Where one turn sends some rows of the set: a few examples, then the rows asked
j10: [-4.52 -1.51  2.33 -0.92  1.45  1.33 -0.21 -0.09 -1.58  0.29  0.25 -0.05
 -1.95 -1.57  0.40  0.29 -2.22  0.00  0.22  2.93  1.02  2.11  2.54  2.52
 -0.04  1.37  0.63  4.97 -1.55 -2.24 -1.03]
j124: [ 1.03 -1.07 -0.67 -3.26  1.94  1.31 -0.19 -2.69 -1.60 -0.31  4.03 -3.26
 -1.68  1.27 -0.66  0.02  1.72  1.65  0.14  1.78  0.11  1.49 -0.64  1.59
  0.64  1.72  0.78 -0.82 -3.03 -0.72  0.50]
j668: [ 0.72 -1.29 -0.99  2.94 -2.27  0.02  1.69  5.27 -2.82  0.34  3.23  0.51
  2.16 -1.40 -1.06 -1.24 -2.58  0.38  1.14 -2.07 -0.35  2.97  0.46  0.99
  0.40 -1.79 -0.39 -1.71  1.33  1.39  0.94]
j466: [-2.61 -2.81  0.02 -0.01  2.24  2.38  1.54 -1.87  0.98 -3.07  2.04  0.04
 -0.50 -0.83 -3.71 -0.17 -1.22  0.54  0.74  0.89 -1.34 -0.71  1.69 -0.08
 -0.10  1.71  2.57  4.30 -0.69 -2.53 -0.48]
j81: [-1.93  0.11  0.25  1.62 -0.15  2.32  0.53 -0.70 -1.41  3.47  1.61 -3.57
 -4.16 -1.30 -0.54 -0.29  1.09  2.91  2.60 -0.23  1.50  0.37 -1.55 -0.21
 -0.86 -1.32  0.55 -3.32 -0.11 -0.44  1.28]
j83: [-2.22  2.23 -0.08  1.43 -1.66 -0.04  3.54 -0.74 -3.74 -2.85 -1.41  1.76
 -0.87 -0.99 -2.71  3.68  1.03 -0.38  0.39  0.67 -2.74  0.98  0.41 -0.56
  1.70 -1.55  0.35  1.46  2.69 -0.72 -0.60]
j308: [-2.11  1.42  0.28  0.62 -1.89  0.33  3.59 -0.46 -2.75 -2.60 -0.72  3.44
  0.04 -0.78 -1.50  3.87  0.05 -0.05  0.60  1.89 -0.43  0.69  0.70 -0.78
  0.56 -0.04  0.26  3.84  2.57 -1.94 -1.97]
j873: [ 4.39 -0.87 -0.07  2.69 -1.52  0.39  0.32  4.26 -0.82 -0.03  2.69  1.21
  1.61  0.10  0.61  1.17 -0.29  0.80  1.93  1.19  0.04  2.86 -0.03 -1.68
  0.92 -0.15  0.82 -0.01  2.24  2.91 -2.58]
j380: [-3.13 -2.94  2.46  0.72  1.35  2.34  0.14 -0.23  0.99  0.72  2.09  1.55
 -1.97 -1.98 -0.13 -1.28 -1.42 -0.14  0.62 -0.10  0.07  1.01  3.25 -3.44
  2.97 -0.65  1.62  2.23 -3.75 -3.14  0.02]
j448: [ 4.22  1.12 -0.72 -0.83 -3.29  0.66  0.73  3.47 -0.43  0.55  2.52  1.90
  1.26  0.04 -0.93 -0.14  2.93  2.49  0.96  2.04 -1.76  2.00 -0.85  0.60
  0.75 -1.70  0.14  1.27  1.49  0.92 -1.76]
j275: [ 0.31  2.55 -0.44  0.07 -1.44  0.33 -2.02  0.79  0.52  0.54 -1.65 -0.17
  2.85  0.99  0.57 -4.68 -0.73 -4.75 -1.13 -1.24 -1.85 -0.76 -1.29 -0.22
 -0.29 -2.45  1.07  0.53 -0.53 -0.20 -0.32]
j404: [-2.73 -4.05 -0.03  0.71  1.96  1.58  0.64 -0.65  3.10 -2.08  1.38  0.39
  0.07 -0.60 -4.33 -0.26 -1.49  0.73  1.29 -0.12 -3.19 -0.72  2.49  1.58
 -0.77  1.53  1.55  2.59 -1.58 -0.54  0.65]
j898: [-1.60  2.14  1.69  2.57 -1.66  2.06  0.77  0.94  2.57 -2.61 -0.50 -0.20
 -2.27 -2.37  0.25  1.98  1.68 -0.46  3.18  0.07 -2.22  0.01 -1.07 -2.65
  3.34 -2.72  1.50  1.64  2.24 -0.36 -1.76]
j519: [ 0.97 -1.76  1.65  0.18  3.49  0.32 -0.49  0.04 -2.45  0.03  2.83 -3.31
 -2.22  0.31  2.57  0.37  0.32  1.44  0.40  0.65  1.03  0.92 -0.31  0.09
  0.76  3.30  1.63 -0.28 -3.17  1.29  0.39]
j911: [-0.19  0.75 -0.69  1.93  1.28 -0.42  0.80 -1.83  0.02  0.32 -3.42 -0.60
  0.23  2.85  1.86 -3.93 -2.08 -2.46 -0.24 -0.14 -0.98 -1.31 -1.39  0.86
 -3.38 -0.07  0.34 -0.12  0.87  0.41  0.67]
j906: [ 3.06  1.69  0.01 -1.02 -3.30 -0.64  0.29  2.99 -1.16 -0.60  3.13  2.11
  3.06  0.47  0.94  3.41  1.14  0.23  0.99  0.56  0.43  1.58 -0.43 -0.02
  1.69  1.23 -0.20  0.49 -0.52  2.00 -1.59]
j267: [ 1.64 -3.70  0.58  0.16  3.43  1.84  0.07 -1.50 -1.96  2.54  2.74 -1.24
 -2.74  0.23 -0.42 -0.98  2.25  3.38  1.10  0.52 -0.37  1.43 -0.64 -0.70
 -0.04  0.67  0.98 -0.82 -1.54 -0.38 -0.05]
j500: [-4.51 -2.61  1.64 -1.37 -0.57  1.39 -0.05  0.62  0.67  1.35 -0.90 -0.21
 -2.20 -1.69  0.06  1.38 -2.29 -0.24  0.94  2.09 -0.43  2.58  2.80  4.81
 -1.00  1.42  0.47  2.83 -1.49 -1.94  0.00]
j258: [ 0.40  0.19 -0.94  0.89 -1.22  0.79 -1.26 -0.73 -1.68  2.73 -2.27  0.73
  2.47  0.71 -0.16 -2.84 -1.67 -5.10 -0.58 -1.68 -0.92  0.96 -1.05 -0.28
 -1.82 -1.86  0.70 -0.49  1.74 -1.03 -1.32]
j692: [ 0.02  0.58 -0.53  0.44 -2.75  0.70 -0.36  4.46  1.05 -0.22  3.91  0.57
  2.97 -1.54 -2.09 -2.46  0.53  1.78  2.47 -1.31 -1.52  1.25 -1.18  3.08
 -0.13 -2.74 -1.40 -0.01  0.29  1.48  0.08]
j152: [ 0.29  1.09  0.42  1.22 -0.88  0.79 -1.24  0.20 -0.75  1.46 -2.56  0.75
  3.10  0.37  1.15 -1.44 -0.41 -4.19 -0.45 -3.32 -1.33 -2.36 -2.35 -0.06
 -1.64 -0.15  1.25  1.11  0.49 -0.68 -0.51]
j13: [-1.36  1.49  0.39  0.16 -0.06  0.41 -0.34 -2.74  1.09  3.21 -2.91  1.12
  0.05  2.48  2.52 -3.41 -0.55 -1.87  0.52 -0.80 -0.44 -0.74 -1.45  0.19
 -2.35 -1.80 -1.09 -1.01 -1.14 -0.93  0.33]
j729: [-1.18  1.60  1.52  1.95 -1.47  2.18  1.62  1.49  3.07 -3.52  0.76  2.09
 -1.30 -1.67 -0.14  0.40  0.86  0.78  2.54  1.35 -1.27 -0.84 -0.38 -3.44
  2.41 -1.93  1.51  4.06  1.62 -1.34 -2.18]
j424: [ 0.22  0.48  0.16 -0.03 -4.62  1.13  1.24  4.35 -0.41 -0.10  3.06 -0.36
  2.79 -1.94  0.48  2.01 -0.76 -0.36  2.26 -3.29  0.61  1.53 -1.40  3.18
  0.43  0.74 -0.09 -0.36  0.33 -0.25  0.69]
j599: [-3.10  2.01  1.50  1.58 -0.77 -0.25 -0.17  1.00 -0.39 -2.16  1.11  2.93
 -0.32 -0.77  0.03  0.50 -2.05 -1.42  1.78  3.91  1.08  3.33  2.00 -3.11
  2.56 -2.41 -0.81  2.22  0.30  0.49 -2.89]
j146: [-4.22  3.00  1.57  1.85 -0.14 -0.94 -1.42  0.39 -1.11 -2.08  0.30  1.48
 -0.19 -1.01 -1.09  1.36 -0.80 -1.78  2.15  3.05 -0.44  3.16  1.05 -1.57
  2.59 -3.07 -1.48  0.21  0.17  2.70 -2.53]
j890: [-3.19 -3.26  2.02  0.69  0.18  1.46  0.62  1.09  1.47  1.14  1.23  1.22
 -2.23 -1.20 -0.17 -0.81 -2.39 -0.35  0.09 -0.95 -1.83  1.56  4.35 -1.64
  2.55 -0.30  1.68  0.03 -4.29 -2.03  1.93]
j162: [-2.95  1.03  0.43  2.52  2.08 -0.17 -0.47  0.20 -1.98  0.21  2.22 -4.27
 -1.58 -0.47 -0.25  0.06 -0.54  2.28  1.98  0.37  1.65 -1.27 -1.20  0.89
 -1.67  1.60  0.31 -1.91 -1.45  3.40  1.09]
j738: [-1.84  1.90 -1.82 -0.38 -0.36  0.46  1.79 -1.79 -2.21 -0.59  3.28 -4.02
 -2.35  0.68 -2.32 -0.34  0.28  1.80  0.11  0.08  0.27 -0.67 -0.08 -0.40
  0.12 -0.17  1.08 -3.56 -2.29  0.22  3.01]
j907: [ 0.01  0.70 -0.78  0.14 -0.44  0.43  0.77 -3.37  1.66  0.21 -1.76 -0.54
  0.90  3.23  1.72 -2.34 -2.14 -3.78  0.37 -1.69 -0.29 -1.58 -1.32 -1.09
 -1.39  0.05  0.96 -2.01 -0.75 -0.90  1.10]

j83 -> j500
j738 -> j424
j873 -> j267
Now find these:
j466 -> j308
j258 -> j13

